In the data rows, the value 500 means zero.
Every row has a hidden score from 0 to 30. What is each row's score? 15 is about the middle. The score is a weighted sum of the row's numbers plus the product of two more (or one squared), each taken from its middle value.
  594  502  500  500  251  502  689  499  408  593  684  525  502  702  406  687  690  540  470  499  573  254  405 21
  406  595  500  687  478  502  351  405  500  404  591  591  502  567  406  404  686  404  655  404  534  634  312 17
  500  689  314  593  320  596  380  593  408  499  405  302  502  544  592  404  454  457  328  309  400  532  590 14
  500  595  593  313  530  502  541  405  776  593  219  625  502  270  592  404  483  697  613  309  602  404  683 9
  406  408  500  407  435  408  601  405  316  593  684  578  409  615  499  498  593  562  564  499  686  501  498 16
  219  595  593  687  410  314  316  499  500  499  591  636  687  521  499  593  381  514  588  499  627  668  776 16
  594  502  500  593  546  502  244  499  500  499  405  421  316  405  406  404  646  348  618  404  534  446  312 19
  500  689  221  407  441  314  477  405  316  404  219  361  687  603  406  404  496  404  498  404  406  567  405 13
  313  502  686  500  579  314  306  405  500  404  591  316  502  340  313  498  440  246  505  594  611  703  405 16
  594  595  407  407  316  408  567  593  408  593  405  330  502  516  313  404  484  465  276  309  314  514  498 15
  594  595  779  500  431  596  517  593  592  499  591  709  594  594  592  593  555  637  542  499  602  293  405 17
  219  408  686  407  480  314  193  593  500  404  498  512  594  449  220  498  500  584  635  689  575  690  498 16
  594  595  593  687  565  596  419  686  592  499  312  496  409  395  406  498  778  370  529  404  589  490  312 18
  594  502  593  407  518  502  488  405  684  499  219  616  409  344  686  593  439  556  631  404  638  309  590 11
  594  408  500  593  386  502  552  499  408  593  405  553  502  479  406  404  416  509  564  499  323  557  498 14
  594  595  686  407  425  689  326  499  592  688  405  504  502  482  686  404  282  386  480  404  416  243  683 16
  406  595  686  313  603  596  590  405  592  499  591  464  502  351  313  498  664  525  272  404  677  449  405 20
  406  595  407  500  531  689  352  499  776  309  312  514  687  640  686  404  455  475  370  594  354  558  683 8
  406  502  593  500  571  502  534  311  408  499  684  318  224  494  592  310  483  444  285  404  589  554  498 9
  688  408  407  593  358  689  575  405  500  404  591  525  594  432  406  404  548  490  525  309  439  407  312 11
  500  502  221  593  328  502  334  593  592  499  591  490  502  687  592  687  598  456  583  404  529  637  590 17
  594  595  314  313  500  408  499  405  684  404  498  566  502  419  686  876  360  626  428  594  632  442  683 10
  594  502  407  500  474  408  255  499  408  688  312  206  594  581  499  310  504  462  471  499  594  515  405 16
  313  595  779  500  507  220  271  405  592  499  591  452  502  410  313  404  584  302  751  594  604  696  498 17
  688  502  593  407  630  689  387  593  408  499  498  618  224  322  406  404  601  595  541  404  560  413  312 25
  500  408  407  500  572  596  500  686  592  499  312  346  409  745  686  498  510  572  425  594  468  524  590 16
  500  502  407  407  554  689  502  686  408  688  591  607  502  528  313  498  625  600  759  499  274  586  498 19
  594  502  593  407  479  502  486  405  684  499  405  460  409  538  592  498  608  652  586  499  613  468  683 11
  406  408  407  593  420  314  455  499  500  688  498  495  594  484  592  404  516  371  516  689  309  306  498 18
  500  595  593  687  438  408  583  499  592  499  498  534  502  557  406  404  323  469  546  689  396  469  405 21
  500  595  407  500  645  596  630  217  500  309  591  465  409  620  406  687  607  413  182  499  537  562  498 26
  313  502  500  593  395  596  226  499  500  404  777  612  502  665  686  593  468  481  551  499  476  506  683 11
  406  314  500  593  769  596  403  593  592  309  405  456  594  345  499  310  424  523  363  689  357  589  498 12
  313  314  500  313  709  596  438  593  684  404  498  470  687  355  499  404  595  499  358  689  551  628  590 14
  688  783  500  687  429  596  395  311  500  404  684  547  502  637  499  404  712  282  630  309  506  508  312 17
  313  502  500  593  720  408  594  499  684  404  498  457  502  545  592  310  493  555  652  499  813  643  590 10
  406  502  500  407  609  596  240  499  592  404  405  384  687  557  686  498  505  504  240  594  380  754  776 9
  500  502  407  687  474  596  515  405  408  309  777  629  502  602  406  404  708  362  568  404  522  487  312 18
  594  408  686  593  372  408  528  593  316  593  405  635  409  591  499  593  556  628  452  594  391  469  312 18
  594  502  500  313  499  689  711  593  592  593  684  509  594  511  406  593  280  510  574  594  319  582  405 19
  500  502  500  313  646  502  655  593  408  782  591  499  502  588  406  593  447  465  629  499  217  481  405 19
  500  595  686  407  532  502  544  405  592  499  405  604  502  371  499  498  489  521  569  404  684  391  498 15
  406  502  500  407  505  502  591  593  316  499  591  688  502  389  592  404  480  528  569  404  558  537  498 11
  500  689  407  313  550  314  682  499  500  309  591  647  594  471  686  781  348  439  368  594  510  483  590 11
  594  408  593  500  457  314  602  593  316  593  498  489  502  468  592  498  827  481  492  594  387  539  405 15
  594  595  407  687  332  502  450  499  408  499  684  512  502  495  592  498  525  471  406  499  286  413  405 14
  406  689  407  407  674  408  625  593  684  499  498  481  594  469  406  498  315  603  462  404  250  578  590 10
  594  314  593  593  351  689  622  686  224  499  591  543  409  542  592  593  617  466  357  499  524  456  405 18
  313  595  686  500  378  408  492  499  408  309  591  283  409  262  592  498  459  535  604  689  591  731  405 11
  406  595  500  780  499  502  325  405  500  404  684  617  502  645  499  404  671  425  751  404  363  643  498 13
  594  502  779  500  404  596  475  593  316  404  591  603  594  697  592  404  463  425  361  499  440  477  405 15
  594  595  407  780  403  689  611  499  316  309  498  556  502  533  499  593  571  553  386  404  366  404  590 10
  594  314  593  500  185  502  456  593  224  499  405  493  409  556  499  498  421  441  419  499  493  429  405 17
  500  502  500  687  320  596  512  593  500  499  312  561  502  661  406  404  660  719  380  404  512  407  498 14
  594  314  407  407  578  502  343  405  500  688  591  484  409  409  313  310  408  380  448  404  463  586  405 22
  500  502  500  313  651  408  424  499  684  593  591  492  687  445  220  498  338  707  477  309  385  567  498 14
  594  595  686  407  610  408  399  311  500  309  591  552  594  377  686  593  423  601  410  594  576  579  590 14
  500  502  407  593  395  502  403  686  408  593  591  386  502  641  499  593  558  280  649  404  632  585  683 24
  594  595  500  407  579  596  417  311  500  688  405  641  594  512  592  498  361  483  544  309  445  372  683 19
  500  408  407  780  604  596  548  593  500  404  591  561  502  556  313  404  794  574  537  404  397  558  405 16
  500  502  407  500  489  314  446  593  500  688  405  464  502  690  499  404  528  451  427  499  408  533  498 18
  594  595  593  407  420  408  477  593  408  499  405  328  224  413  499  404  464  561  292  119  439  437  683 6
  500  877  407  500  533  220  431  499  408  688  405  321  594  418  499  593  339  385  736  594  365  437  498 20
  594  689  314  593  379  408  454  499  408  499  405  289  687  478  406  498  419  516  452  309  252  564  498 10
  313  408  593  500  477  502  385  593  592  404  405  466  872  568  313  498  445  517  482  689  446  334  312 15
  500  595  500  500  688  502  557  499  408  404  312  498  780  424  406  310  455  493  532  689  404  558  590 19
  781  314  500  687  531  408  442  686  500  499  405  519  594  388  592  404  577  322  542  404  380  329  498 12
  594  502  407  593  487  502  627  686  592  404  312  558  409  226  499  498  498  420  568  404  558  546  312 13
  500  595  500  407  458  502  384  405  500  499  219  610  502  259  499  498  498  666  551  309  658  283  776 16
  500  408  500  500  478  596  447  499  500  404  591  493  780  749  406  498  492  606  755  784  440  363  498 16
  688  595  407  780  315  596  682  217  500  499  591  770  502  480  499  404  679  384  555  499  421  433  312 19
  594  408  500  687  495  502  369  780  316  593  498  553  409  286  406  593  602  534  584  404  537  376  405 16
  500  502  500  407  415  408  588  593  408  499  591  775  594  592  592  404  591  455  547  499  677  619  312 16
  594  314  500  780  484  502  468  499  316  499  498  409  594  280  313  404  426  348  545  499  487  484  498 15
  594  595  500  313  596  596  778  311  592  499  684  545  502  619  499  593  477  464  325  404  618  613  683 15
  500  595  500  593  357  502  645  499  592  499  405  454  502  439  313  593  760  953  447  499  576  490  590 12
  688  502  500  593  554  408  530  686  408  309  405  500  316  213  406  498  632  331  549  499  448  399  312 13
  500  314  593  500  673  689  555  405  684  309  405  393  594  624  592  310  449  553  336  689  435  602  498 10
  594  502  500  313  577  408  552  499  500  499  498  516  594  586  499  498  601  446  438  499  492  471  590 15
  500  314  500  500  391  408  504  593  500  499  405  462  502  475  406  498  598  471  666  404  492  384  405 12
  406  408  500  407  681  502  432  405  592  593  591  606  409  531  592  498  548  459  409  214  550  653  498 15
  500  502  500  313  602  689  607  593  408  688  684  705  687  732  499  687  321  485  456  404  260  593  405 18
  688  595  500  593  503  502  620  499  500  593  312  354  409  374  499  593  650  513  744  404  472  558  498 14
  500  502  500  313  552  314  675  405  408  688  498  471  409  508  779  498  603  328  423  689  412  620  498 16
  500  314  500  500  516  408  393  499  408  404  405  469  594  411  499  687  598  536  517  309  554  689  498 13
  406  502  407  500  682  408  571  593  592  309  498  476  687  615  592  498  360  465  587  594  866  675  683 12
  313  408  500  593  658  314  531  499  592  215  405  289  594  688  499  310  439  569  423  594  296  546  498 4
  500  408  593  593  531  689  425  499  316  499  498  640  409  604  592  404  508  614  403  594  237  668  590 14
  406  408  779  500  505  220  359  405  408  499  591  358  594  301  313  404  472  478  719  594  595  791  498 15
  500  408  407  500  422  783  352  499  592  499  312  418  409  629  686  593  540  463  502  594  564  561  590 14
  688  877  407  500  272  408  452  405  500  593  405   68  409  423  499  310  283  429  422  404  472  431  590 18
  406  502  593  407  630  502  605  499  408  499  498  567  594  584  592  404  555  552  375  499  476  544  498 13
  500  595  500  873  427  502  502  311  408  499  591  642  316  560  499  310  518  532  553  309  512  615  312 13
  500  595  593  500  573  408  600  499  408  499  684  649  594  409  406  310  263  462  572  404  463  510  312 13
  313  595  686  500  492  314   80  499  408  309  498  421  409  577  499  404  425  578  332  784  638  432  405 13
  688  408  500  873  540  408  380  593  316  688  405  469  594  404  406  498  450  474  633  404  419  449  498 17
  500  408  314  500  420  502  508  686  684  499  591  353  502  718  499  593  525  332  630  499  614  612  590 26
  594  595  128  500  539  408  628  499  408  593  405  374  872  637  499  498  429  393  392  309  519  409  498 14
  500  502  593  313  517  502  529  593  408  404  591  620  409  557  592  404  523  510  498  594  502  568  405 12
  594  502  500  407  674  596  625  405  408  404  498  300  409  684  499  404  574  506  424  309  727  435  405 15
  500  502  407  407  585  502  484  405  316  404  498  531  594  489  499  498  480  356  601  404  558  606  590 19
  781  408  500  687  467  783  548  311  592  404  591  698  409  461  592  498  523  622  513  309  386  425  405 13
  500  595  500  500  431  220  361  405  408  404  498  324  316  562  499  781  586  558  605  784  730  494  405 17
  594  595  593  220  527  502  383  405  684  593  312  587  594  476  686  498  302  429  344  404  469  314  683 11
  406  502  593  313  495  502  692  405  408  499  498  591  594  509  499  498  634  514  497  404  540  550  405 15
  500  314  593  500  267  596  503  593  408  499  591  610  409  516  499  404  447  579  531  404  564  298  498 12
  125  408  500  500  434  408  442  405  316  404  498  423  502  480  499  498  457  484  753  594  471  836  405 11
  406  408  500  687  482  502  545  499  224  499  312  563  409  296  313  498  592  466  572  404  322  494  498 17
  594  314  593  407  548  408  545  593  316  499  405  509  594  501  686  404  618  275  562  594  532  597  498 14
  594  408  407  500  621  596  354  499  500  688  591  555  316  502  406  498  518  520  533  594  331  658  405 22
  406  502  686  593  376  689  646  686  500  593  498  312  409  529  499  498  493  846  404  404  418  422  498 22
  500  502  407  407  591  408  607  311  500  309  591  635  502  422  779  781  264  461  329  594  657  496  776 10
  500  408  407  407  555  689  435  499  684  688  591  447  316  547  499  498  475  654  694  689  418  667  405 16
  594  408  593  407  606  689  565  686  500  593  498  543  502  420  406  310  525  616  524  689  366  554  498 16
  688  502  407  500  436  596  690  593  316  593  591  542  502  589  499  687  549  653  461  594  521  306  405 18
  500  408  407  593  421  502  572  499  500  499  591  457  594  599  313  498  525  538  508  689  481  438  405 17
  406  502  500  407  556  408  547  499  500  499  498  557  409  628  499  498  513  574  473  499  624  504  405 14
  406  502  593  593  337  783  377  499  500  499  498  634  316  801  313  498  572  704  205  689  614  397  590 20
  688  314  500  407  287  689  606  686  408  499  405  601  409  546  592  404  552  623  499  499  500  434  405 13
  594  595  686  500  372  596  410  405  592  688  405  703  594  382  592  593  519  356  542  404  637  375  683 18
  500  689  314  500  652  408  504  593  408  499  498  453  409  399  499  404  392  568  461  499  476  557  498 12
  594  595  500  407  706  408  628  311  500  215  591  557  780  509  686  687  247  374  257  594  605  316  683 12
  594  595  686  407  609  502  422  217  684  309  684  497  502  355  686  876  250  409  360  594  568  422  776 11
  594  689  314  500  539  408  306  593  592  593  219  314  502  649  313  404  579  458  559  404  444  460  405 16
  500  314  500  500  622  596  595  499  408  593  684  269  224  495  499  310  495  501  400  404  677  632  498 11
  688  314  500  500  559  596  546  686  592  593  684  547  409  427  313  498  436  645  688  499  384  513  405 14
  688  689  593  407  581  408  458  311  408  309  684  531  594  463  686  593  275  457  308  499  516  442  498 11
  594  408  500  500  436  596  472  499  316  404  405  435  409  356  592  404  620  497  504  499  386  410  405 10
  688  408  500  500  378  314  600  686  316  593  498  519  594  412  592  404  431  455  486  499  492  519  498 18
  688  408  593  407  368  502  377  217  684  688  405  634  687  512  686  404  323  534  503  499  443  228  590 13
  500  408  593  500  436  314  393  593  592  404  591  278  594  220  499  498  670  592  813  689  599  551  405 10
  406  595  407  687  472  314  600  593  408  499  498  388  594  564  499  404  480  649  676  594  346  470  405 15
  500  220  593  593  344  502  386  780  592  404  498  439  594  470  592  404  486  412  598  784  350  424  498 23
  406  595  500  407  563  408  425  311  408  404  591  586  594  360  779  781  306  466  386  499  552  402  683 11
  406  314  593  593  674  408  583  499  592  593  684  384  409  450  592  310  570  542  503  309  817  514  498 9
  406  689  500  780  363  596  477  405  500  404  591  560  502  564  406  404  640  584  667  404  493  560  405 13
  500  595  407  407  355  596  508  593  408  688  498  451  502  663  592  498  357  517  438  594  337  430  498 23
  406  595  593  407  424  502  566  499  316  499  684  320  224  474  406  310  466  541  118  214  597  443  590 8
  219  408  593  593  366  408  287  593  592  404  405  449  594  646  499  593  440  538  649  784  539  543  405 19
  594  595  500  500  709  314  436  405  500  404  591  230  316  537  499  404  372  456  590  594  641  667  405 13
  500  502  500  220  577  596  693  217  500  499  591  489  409  578  592  498  669  393  424  499  628  459  590 21
  500  595  407  500  466  596  656  405  500  309  591  690  409  524  499  498  607  500  441  404  469  392  405 12
  313  783  128  500  442  502  568  593  408  688  312  370  409  556  592  593  437  382  691  499  319  446  683 23
  500  502  500  407  473  408  462  311  592  499  219  669  409  546  499  498  373  591  361  404  639  269  498 16
  500  220  593  500  361  502  493  499  500  404  684  384  316  245  499  404  477  308  565  689  465  510  312 11
  500  314  500  407  471  408  254  593  500  309  684  349  502  464  592  593  468  540  571  689  516  505  312 8
  500  502  407  593  449  877  661  405  592  309  684  766  594  492  499  498  563  492  687  499  327  492  312 13
  500  502  407  500  466  502  713  499  500  404  498  598  594  519  313  404  653  747  479  404  497  310  498 12
  406  408  686  500  421  408  335  499  408  404  591  347  502  501  592  687  481  460  635  784  588  432  405 15
  688  595  500  687  445  408  435  686  316  404  312  518  316  360  406  404  607  444  669  499  530  342  405 14
  406  408  407  593  537  502  541  593  592  499  591  423  409  677  686  404  494  306  473  404  729  636  498 18
  313  502  686  593  765  220  322  405  408  309  591  458  687  396  406  593  413  507  709  594  663  637  498 21
  500  408  407  407  576  314  607  686  500  499  498  460  594  374  499  404  565  554  458  499  528  520  498 10
  406  595  221  593  550  596  440  686  500  688  777  499  502  634  499  687  528  563  548  499  752  671  590 21
  406  689  407  593  465  596  661  499  500  499  591  636  409  512  499  593  470  557  613  594  389  393  312 17
  594  408  407  500  264  408  528  499  408  593  405  368  502  436  592  593  705  366  545  594  391  544  405 17
  500  502  593  500  397  502  364  593  408  309  405  425  594  599  592  593  444  435  609  594  547  274  590 13
  406  408  686  407  429  314  605  593  408  499  591  290  502  278  406  404  340  701  517  594  522  611  590 11
  594  689  407  407  550  502  677  405  684  499  684  647  502  633  592  593  539  582  359  594  517  463  683 14
  406  408  593  313  619  408  506  311  500  309  312  505  594  405  592  215  456  610  304  689  467  692  405 17
  313  595  314  407  573  502  581  593  408  499  498  617  687  378  406  404  451  401  349  309  382  472  683 11
  594  408  593  407  283  502  550  593  316  499  405  536  502  605  499  593  631  509  459  594  488  252  498 16
  500  595  593  500  655  689  410  499  408  499  591  718  594  494  592  310  425  521  489  499  541  514  498 19
  313  314  407  687  481  502  539  499  500  688  498  441  594  454  406  498  435  438  464  499  418  423  498 16
  500  595  314  687  519  596  501  311  500  404  591  637  409  448  406  593  575  433  689  499  486  429  312 23
  594  595  593  407  437  502  342  405  500  499  405  502  409  163  592  498  456  497  404  404  520  501  776 10
  500  408  407  500  379  502  443  593  500  593  498  513  409  548  499  404  319  438  489  594  338  374  405 17
